m =
[[ -4 -12  -5 -16]
 [-13  41 -15 -27]
 [ -4  -7  -8  10]
 [ 14  -2 -18   1]
 [  0 -12   0   6]
 [ 12  -2 -12   0]
 [-33  -5  22  10]
 [ 14  27 -23  -5]]
m[0,-4] = -4
m[7] = [14, 27, -23, -5]
m[:, 0] = [-4, -13, -4, 14, 0, 12, -33, 14]
m[-2,1] = -5
m[6,0] = -33
m[3,1] = -2
m[-2] = [-33, -5, 22, 10]
m[1,2] = -15
m[5,1] = -2
m[-5,-1] = 1
m[2,-2] = -8
m[-6,0] = -4
m[-8,2] = -5
m[6,-1] = 10
m[3,0] = 14
m[1,3] = -27

B =
[[-21  15  15 -33   4  21 -29 -36  19   4 -34  30 -31 -33   5]
 [ -7   4  -8  -2  -2   9   4   6  21  -6   8   0 -20   5  11]
 [-10  -5  16 -28   9  -5 -21 -28  10  11 -32  13 -22 -19 -15]
 [ 11  -8   5  22   8 -23   8  23 -20   3  29 -18  18  17  -6]
 [  4  -8   3 -10   4  -8  -6  -4   2   1  -9  -7  -4  -2  -8]
 [-40 -32  21 -13  17 -29 -11 -20  -4  11 -18  -9 -24 -22 -30]
 [  4   1   1   4   5  -5   3   4   0  -2   5  -6  -1   3   2]
 [  5   5   9  -6   5   2 -12  -9  -9  -1  -7   0   6 -12   1]
 [ 20   2   5   2  -1  -6  -3   4 -18   1   1 -10  24   3  -3]
 [  8 -21  13   2   7 -31  -4   6 -19  12   5 -17  15   5 -25]
 [-26 -16  -5   8   4  -7  13  -2   7  -4  -1  -7 -13 -10  -6]
 [-39 -26  14 -25  11 -17 -13 -28  17  13 -30   9 -39 -22 -27]
 [-28 -32  -1   5  -1 -28  19   7  -4  11   0 -13 -12  18 -26]]
B[0][0]: -21
B[8][4]: -1
B[2][13]: -19
B[:, 4]: [4, -2, 9, 8, 4, 17, 5, 5, -1, 7, 4, 11, -1]
B[12][0]: -28
B[11][0]: -39
B[11][14]: -27
B[5][10]: -18
B[6][1]: 1
B[:, 2]: [15, -8, 16, 5, 3, 21, 1, 9, 5, 13, -5, 14, -1]
B[6][10]: 5
B[:, 1]: [15, 4, -5, -8, -8, -32, 1, 5, 2, -21, -16, -26, -32]
B[9][5]: -31
B[9][13]: 5
B[6]: [4, 1, 1, 4, 5, -5, 3, 4, 0, -2, 5, -6, -1, 3, 2]
B[0][4]: 4
B[10][0]: -26
B[6][9]: -2
B[3]: [11, -8, 5, 22, 8, -23, 8, 23, -20, 3, 29, -18, 18, 17, -6]
B[9]: [8, -21, 13, 2, 7, -31, -4, 6, -19, 12, 5, -17, 15, 5, -25]
B[4][11]: -7
B[4][7]: -4
B[8][3]: 2
B[5][5]: -29
B[9][9]: 12
B[4][2]: 3
B[12]: [-28, -32, -1, 5, -1, -28, 19, 7, -4, 11, 0, -13, -12, 18, -26]
B[5][8]: -4
B[8]: [20, 2, 5, 2, -1, -6, -3, 4, -18, 1, 1, -10, 24, 3, -3]
B[7][11]: 0
B[7][8]: -9
B[11][9]: 13
B[:, 9]: [4, -6, 11, 3, 1, 11, -2, -1, 1, 12, -4, 13, 11]
B[2][12]: -22
B[:, 3]: [-33, -2, -28, 22, -10, -13, 4, -6, 2, 2, 8, -25, 5]

arr =
[[-14 -18  19 -14  20   8 -16]
 [ -1  -6  26   2  20   3 -17]
 [ 27 -20 -14  42  -6  20 -18]]
Rows and columns are counted from 0.
(0, 0) = -14
(2, 2) = -14
(2, 4) = -6
(0, 3) = -14
(1, 4) = 20
(2, 5) = 20
(1, 0) = -1
(2, 0) = 27

M = 4083	3803	8546	1158	1648	2642	5036	5427	5450	2440
M[0]: 4083
M[-7]: 1158
M[1]: 3803
M[6]: 5036

data =
[[5 5 5 4 3 5 4]
 [6 5 4 5 4 4 4]
 [6 4 5 3 4 6 3]
 [2 4 4 3 4 5 6]
 [4 4 6 4 4 4 4]
 [5 4 6 4 3 3 3]
 [5 5 4 3 4 5 3]
 [7 4 2 5 4 5 3]
 [4 5 5 2 4 5 4]
 [4 4 5 4 2 4 3]
 [2 4 3 4 5 4 6]
 [5 5 5 4 3 4 4]
 [5 4 5 3 4 5 3]
 [6 4 3 5 4 4 4]
 [4 5 5 3 4 5 4]]
Indices start at 0.
(0, 0) => 5
(3, 5) => 5
(6, 0) => 5
(2, 4) => 4
(8, 2) => 5
(2, 5) => 6
(5, 0) => 5
(6, 1) => 5
(14, 6) => 4
(5, 2) => 6
(10, 1) => 4
(10, 0) => 2
(13, 0) => 6
(5, 6) => 3
(1, 2) => 4
(0, 4) => 3
(2, 1) => 4
(11, 2) => 5
(8, 0) => 4
(9, 6) => 3
(14, 2) => 5
(12, 6) => 3
(10, 2) => 3
(6, 3) => 3
(5, 3) => 4
(12, 4) => 4
(1, 1) => 5
(8, 5) => 5
(11, 6) => 4
